0: [ 0.96  1.31  0.80  1.59  0.88  0.92  0.46 -1.25  1.37  1.31]
1: [ 0.96 -0.77 -1.25 -0.63 -1.14 -1.09 -2.18  0.80 -0.73 -0.77]
2: [-1.04 -0.77 -1.25 -0.63 -1.14  0.92  0.46  0.80 -0.73 -0.77]
3: [ 0.96  1.31  0.80  1.59  0.88  0.92  0.46 -1.25  1.37  1.31]
4: [-1.04  1.31  0.80  1.59  0.88  0.92  0.46  0.80  1.37  1.31]
5: [ 0.96  1.31  0.80 -0.63 -1.14  0.92  0.46 -1.25 -0.73 -0.77]
6: [-1.04  1.31  0.80  1.59 -1.14  0.92  0.46  0.80 -0.73 -0.77]
7: [-1.04 -0.77 -1.25 -0.63 -1.14 -1.09 -2.18  0.80 -0.73 -0.77]
8: [-1.04 -0.77 -1.25 -0.63 -1.14 -1.09 -2.18  0.80 -0.73 -0.77]
9: [ 0.96 -0.77  0.80 -0.63  0.88 -1.09  0.46 -1.25  1.37  1.31]
10: [ 0.96 -0.77  0.80 -0.63 -1.14 -1.09  0.46 -1.25 -0.73 -0.77]
11: [ 0.96  1.31  0.80  1.59  0.88  0.92  0.46 -1.25 -0.73  1.31]
12: [0.96 1.31 0.80 1.59 0.88 0.92 0.46 0.80 1.37 1.31]

[-1.04 -0.77 -1.25 -0.63  0.88 -1.09  0.46  0.80 -0.73  1.31] 2
[ 0.96  1.31  0.80 -0.63  0.88  0.92  0.46  0.80  1.37  1.31] 12
[-1.04  1.31  0.80 -0.63  0.88  0.92  0.46  0.80 -0.73 -0.77] 6
[ 0.96 -0.77  0.80 -0.63 -1.14 -1.09  0.46  0.80 -0.73 -0.77] 10
[ 0.96 -0.77  0.80  1.59  0.88  0.92  0.46  0.80  1.37  1.31] 12
[-1.04  1.31  0.80  1.59  0.88  0.92  0.46  0.80  1.37  1.31] 4
[-1.04 -0.77 -1.25 -0.63 -1.14 -1.09  0.46 -1.25  1.37  1.31] 9
[ 0.96 -0.77  0.80 -0.63  0.88  0.92  0.46 -1.25  1.37  1.31] 9
[-1.04 -0.77  0.80 -0.63  0.88  0.92  0.46  0.80 -0.73 -0.77] 2
[ 0.96  1.31  0.80  1.59  0.88  0.92  0.46  0.80  1.37 -0.77] 12
[ 0.96 -0.77  0.80 -0.63 -1.14 -1.09  0.46  0.80 -0.73 -0.77] 10
